Each path is a new rotation, seen through one point. The rows after it are directions, each followed by how far the rotation turns it, in degrees a step (0 if it stays put).
Each turn is a multiple of 5 degrees from 10 to 175, or 0.
Each row of a path follows its step; steps can be skipped.
Path 1:
step 1: [-18.3,   9.3,  24.7,  16.5,   9.0,   7.8,  -9.0,   5.1, -19.6,   8.6,
  -4.8, -25.4,  -1.0,  14.1, -10.2, -20.5,   6.9,  15.7,  -3.8, -18.5,
   7.6, -11.2, -29.7,  -6.4, -10.1, -19.1, -25.0,   1.1,   7.0,  -5.2,
 -32.7,   5.7, -25.3, -19.3,  -0.2,  14.6, -11.5,  -2.9,  -8.5,  -8.3,
 -16.1,  12.7, -10.8,  24.5, -11.7,  13.9, -14.0, -17.7,   1.3,  46.6,
   5.8,  -7.4,  18.9, -22.7, -20.6,  10.2,   3.6,  -2.8, -25.7,  -1.4,
 -23.7,   1.1,  10.2, -10.7, -22.0,   5.8,  45.8, -18.5, -11.3,  11.6,
 -21.6,   9.6,  38.9,  -8.0,  -7.0, -15.3]
step 6: [-19.4,  12.0,  22.8,  19.7,   3.3,  13.4,   8.9, -19.6,   0.3,  17.6,
  -1.7,   7.5,  18.9,  -9.4,  10.6,  -5.6,   2.0, -14.6,   3.6,   5.4,
   7.6, -17.5, -14.3,  12.4, -16.3,  18.0, -41.0,  44.9,   9.0,  35.2,
  -8.8,  12.6,  13.5,   9.7,  14.2,  19.9, -29.2,   1.9,  14.4,  23.5,
  -5.4,  23.1,  -4.1,  26.1, -20.1, -20.3,  -1.7, -20.7,  33.1,  31.3,
   4.9,   0.4, -17.7,  -8.7,   2.4,  -3.4,   4.9, -28.4,  21.4, -16.9,
  -4.6,   2.3,  15.4, -10.5, -17.5, -15.7,   5.0,   7.5, -17.7,  -7.4,
   9.4,  22.9,   9.6,   1.0,  -5.9, -19.4]
step 7: [-14.4,  -2.4,  16.7,  12.5,  -3.5,  29.3, -32.7,   1.2, -15.4,  25.7,
 -15.1, -14.4,  14.2,  -8.0,  -9.9,  -2.9,  20.2,  -3.1,  -3.1,  -5.5,
  -7.7, -44.5,  -8.9,  24.2,  -1.6,  36.7, -10.6,  28.3, -11.8,   5.2,
 -10.6,   1.1,   4.0,  -8.7,  16.2,  -2.3,  -2.6, -12.2,  29.1, -16.8,
  -1.4,  24.6,  -2.5,  29.1, -14.6,  -7.8,  13.7, -22.1,  30.3,   3.9,
   4.9, -20.5,   7.7,  -5.5,  -1.7, -19.2,  11.6,   5.8, -14.3, -14.1,
 -24.9,  35.3,  17.4,  -3.3,  -3.8, -16.4,  12.4, -16.1,  -8.3,  -2.6,
 -18.4,  -3.9,  14.2, -15.6, -33.4,  11.9]
step 13: [-26.7,  -5.3,  10.6,  -8.8, -18.2,   9.1, -19.1,   0.3,  -1.4,  -3.4,
  -5.7,  -1.4,  35.2, -23.4,  17.9, -16.8,  27.0,  -9.9,  12.2,   9.0,
   2.1, -30.1, -24.5,  -5.1,  -5.7,   0.4, -27.4,  11.3,   2.4, -20.2,
   2.2,   7.3,   5.4,   6.1,  -2.5,   8.6, -19.9,  -6.5,  12.3,   5.3,
 -18.8,  35.2, -20.3,  -0.9,   1.5,  -0.8, -13.8,  19.6,  -4.9,  16.4,
  35.8,  14.0,  -2.6, -10.4, -23.7,   4.0, -34.4,   2.8, -11.4, -13.7,
 -24.1,   6.6,  10.7, -17.8, -27.3, -17.3,  26.7,  -9.9,  14.3,   1.0,
 -36.1,  24.2,  24.1,  -7.5, -16.1, -10.8]
step 15: [  1.1,  35.3,  14.6,  16.7,   7.4,   5.2,   2.6,   4.9, -25.1, -25.6,
 -22.6,  11.6,  21.7,   1.1,  25.0,   8.2,  26.0, -16.2,  -3.8, -17.4,
 -17.7, -13.2,  -5.7,  -1.4,  -5.5,  23.6,  -9.7,  26.7,  -8.5,  20.3,
  14.3, -22.6,  -3.3,   1.2,   5.6, -12.8, -26.2, -42.9,   2.9, -11.5,
  -5.8,  -9.4,   6.1,  18.3, -40.3,  -6.3,   8.7, -20.5,  19.7,  25.8,
  -0.1, -17.3,  -7.0,   2.8,   4.5,  15.8,   9.0, -27.9,  14.5, -21.1,
  -4.9,  10.0,  20.1,  -3.6,  14.6, -23.8,   5.9, -22.2,  -3.8,   5.0,
  -4.1,  24.5, -20.5, -16.6, -10.1, -14.8]
step 20: [ -7.0,   1.1, -13.4,   1.9,  20.1,  26.0,   9.2,  -3.9,  -6.5,   1.9,
  -5.3, -35.4,  10.7,  -1.2,  22.6, -11.7,  11.8,   6.5,  -3.7,   5.5,
  -1.8,   1.2,  -9.1,  -2.6, -20.6,  19.2,  -6.0,  -5.0,  -0.5,  -9.3,
  17.6, -14.1, -14.7,  -0.4,   4.3,  -1.2, -21.9,  -6.1,  -2.3,   3.5,
 -13.0,  19.8,  -7.2,   9.6,  -7.0, -22.2, -32.7,  -1.5, -25.3,  24.4,
 -14.1, -30.9,  27.6, -13.2, -18.1,  10.2, -22.7,  25.2,  -8.3, -41.5,
  -0.7, -24.2,   7.4, -18.0,  19.0, -48.8,  36.4,  -5.7,  -9.1, -12.1,
  -5.3,  18.9,   7.4, -26.4,   4.0,  -7.6]
step 22: [-11.6,   0.6,   9.2, -13.0, -35.4,  23.5, -15.2,   0.9, -21.4,  13.4,
  -9.5,  10.3,  12.9,  -8.9,   1.7, -20.8,  -4.0,   4.8,   0.1,  -7.2,
 -10.2, -41.7, -15.2,  -5.3, -20.1,   4.8, -25.7,  37.1,   3.4,   9.2,
  17.7,  21.5,   1.3,   1.1,  -1.0,  -3.1, -24.3,  -5.3,  19.8,   4.2,
 -15.0,  37.1,  -1.4,  -5.1,  -6.9,   1.5,   3.4, -37.4,  27.0,  20.5,
  10.1, -23.5,  -2.7,   0.0,  -1.7,   1.8,  20.4,  -7.6, -14.4, -19.4,
 -27.2,  24.0,  28.7,   2.6, -23.8,  -0.8,   8.8,   0.9,  12.5,  -1.7,
 -11.8,   9.0,   7.2, -22.3,  25.0, -22.0]
step 25: [-19.9,   3.2,  -7.3,  -9.1,  -2.2,   5.2, -13.2, -10.7, -19.4,  10.2,
 -24.8,   7.2,  -0.3,  20.9,  37.8,  -2.4,  22.9,   6.8,  -6.9,  -0.5,
 -12.4, -35.5,  -0.6,  -9.7, -16.1,  11.9,  -4.1,  22.9,  -2.9,  -3.4,
  -9.5,  -0.6,  23.8,  13.3,   8.5,   3.8, -34.3, -38.2,   2.8,   8.6,
 -16.9,  -1.4, -23.6,  13.2, -28.9,   6.4, -25.6,  11.5,  10.7,  16.1,
  13.0,  -3.4,   7.5, -10.5, -28.0,  12.0,   5.5, -22.3,  10.6,  -0.4,
 -10.2,  13.2, -11.2,   4.0, -11.2,  -3.9,   8.8, -12.1,   9.5, -10.2,
 -27.6,  43.6,  14.7, -29.4,  27.6,  14.2]
step 26: [  2.5, -24.3, -11.9,  16.4,  15.4,   2.3,   8.1, -12.2, -30.9,  37.0,
 -32.8,  12.2,  13.8,   4.1,  26.6,   3.6,  19.5,   4.3,   5.4,  20.8,
  -1.4,  -1.8, -18.5,   3.0, -10.7,  14.7, -26.3,  15.3, -17.6,  22.4,
 -28.1, -10.5,  -5.9,   3.7,  -3.2,   3.9, -27.9,  -6.8,  -0.7,  19.4,
  -7.9,   7.0,  12.5,  21.8, -40.1,  -2.4,   5.0, -16.8,   5.0,  32.4,
 -22.6, -10.8,   6.3, -14.2, -24.7,  -2.0,  -4.7,  -5.4,   2.4, -21.5,
 -18.9,  -7.0,   7.6,  -9.4,   1.6, -12.3, -18.2, -20.6,  -7.7,  -0.7,
  19.0,  13.7,  38.3, -25.1,  -2.6,  -8.4]
step 27: [  3.8,  10.3,  16.8,  30.0,   0.6,   0.5,   4.6,   2.5, -13.6,   6.4,
   1.4,  -0.2, -21.4, -18.0,  -6.6,  16.9,   2.9,   8.9,  -1.9,  -1.1,
  -0.5, -21.5,   6.2,  24.9, -20.3,  19.6, -16.5,   7.1,  -2.7,  -2.8,
   3.0,  -1.9, -12.9, -19.8,  16.5,   1.3,  -9.9, -30.2,  12.3,  -1.1,
  -3.3,   2.8,  17.4,   9.3, -15.2,  -1.4, -11.7, -37.5,  10.9,  17.8,
 -13.1,  -4.8,  11.9, -28.1,  16.5,   8.8,   3.9,  -0.2,  -4.7, -22.1,
 -21.4,  -0.5,  18.0,  -1.3,   7.5, -39.1,   3.3, -49.3, -19.8,  -9.9,
  -4.2,  15.6,  41.6, -11.8, -38.3, -32.1]
Directions:
[-2.0, -2.9, -1.6, -4.6,  1.2,  3.0,  2.0,  3.8, -1.3,  6.7, -1.2, -6.5,
  2.2,  0.5, -1.2, -1.0, -4.8, -2.3,  1.3, -6.2,  0.8,  3.5,  2.8, -0.8,
 -8.1, -3.4, -9.1,  1.6, -2.0,  0.4,  4.8, -5.1, -8.2, -1.0,  2.0, -1.0,
  4.4,  6.6, -2.2,  3.4,  0.8, -0.7, -4.1,  2.1,  9.3,  3.8, -1.8, -3.0,
 -4.6, -6.0,  0.6, -0.2,  7.2,  3.1,  2.8,  4.7,  2.1,  3.6,  2.1, -0.9,
  6.9,  4.1,  6.4, -0.2, -0.9,  2.9,  5.5, -0.3, -3.2,  1.9, -3.6, -1.7,
 -2.1, -6.4,  1.5,  0.0]
35
[ 0.7,  0.4,  3.9, -5.3,  1.4, -2.6,  3.2, -4.4,  2.9, -5.9, -0.3,  1.6,
 -1.9,  6.3, -2.3,  0.6,  5.5, -4.1, -4.9, -6.8,  1.8, -3.3,  3.0, -2.8,
 -1.7,  1.6, -0.7, -2.6, -5.1,  1.5,  1.1,  0.1, -0.9, 10.2, -6.0, -0.9,
 -6.1, -1.5, -1.3,  0.7,  8.3, -3.7, -1.5,  3.4, -3.1, -6.6,  4.6, -0.8,
 -6.4, -5.2, -5.7,  2.6,  5.7,  0.9, -1.8,  2.1, -7.8,  1.5,  0.4,  1.8,
 -2.5,  0.6, -1.8, -0.5,  1.8, -4.0,  3.2,  2.4,  1.5,  5.8,  3.3,  7.4,
 -0.4, -4.5,  5.4,  4.0]
70
[ 2.2, -0.1,  9.7,  2.5, -1.1,  1.7,  3.1,  4.5,  5.1,  5.0,  7.8, -5.9,
  7.0,  4.0,  0.7,  6.1, -8.0, -0.9, -2.3, -4.9, -1.9, -0.8,  4.9, -1.5,
  3.5,  0.8, -1.3,  3.1,  3.0, -4.1, -0.3,  4.9,  4.9, -2.9,  0.4, -2.9,
  0.7, -7.8,  2.3, -1.5,  5.1, -0.3,  4.4,  5.3, -1.8,  0.1,  1.0,  1.4,
 -0.1,  1.1,  6.5,  4.6,  0.2, -0.8,  2.1,  6.9, -0.8, -3.9, -1.7,  4.2,
 -3.1,  8.8, -1.6, -4.0, -0.5,  2.8, -1.0, -1.7,  3.2, -1.5, -5.7,  3.7,
 -0.2,  0.6,  2.8, -5.8]
120
[-2.7,  0.6,  3.2,  5.1,  2.5, -0.3, -2.5, -0.7, -4.6, -1.6,  0.0,  2.8,
 11.9, -4.2, -2.1,  2.5, -3.0, -0.9, -3.4,  1.0,  5.9, -0.3,  1.0, -2.6,
  3.7, -2.1, -2.9, -1.3,  1.4, -0.4, -0.1, -2.4, -6.7,  5.8, -1.5,  1.3,
 -4.3, -2.9,  2.8, -2.8,  5.4, -5.2, -1.7,  8.9, 10.0,  3.4, -0.8, -2.5,
 -1.1,  4.4, -1.0, -2.6,  1.5, -5.6, -3.9, -1.3,  1.0, -6.0,  2.4,  1.6,
 -2.3, -3.7, -1.3,  1.1,  4.6,  1.1,  0.7, -5.8, -5.0,  1.5,  7.2, -4.0,
 -5.7,  6.2, -6.3,  0.8]
125
[ 2.0, -2.4,  8.5, -3.3, -3.7,  3.8, -1.3, -2.0, -4.8,  1.5,  1.7, -2.4,
 -1.2,  0.2,  3.8, -2.9, -5.3,  2.3,  2.7, -0.6,  8.9,  5.3, -3.9,  3.4,
 -4.5,  3.4, -2.9, -3.4,  0.3,  0.1, -6.0, -0.6,  0.5, -0.1, -3.0, -5.2,
  8.2,  1.9, -0.2, -0.6, -1.8, -2.9,  4.0, -0.1, -3.4, -7.0,  1.4, -1.8,
 -5.7,  5.3, -6.5, -4.2,  1.2, -2.0, -2.3, -2.9, -3.5,  4.3, -1.6,  2.9,
  2.3, -3.7, -2.7, -0.7,  8.2,  0.6, -2.0, -6.6,  7.7,  1.9, -8.8, -0.8,
 -1.5,  1.4, -5.2,  2.1]
115
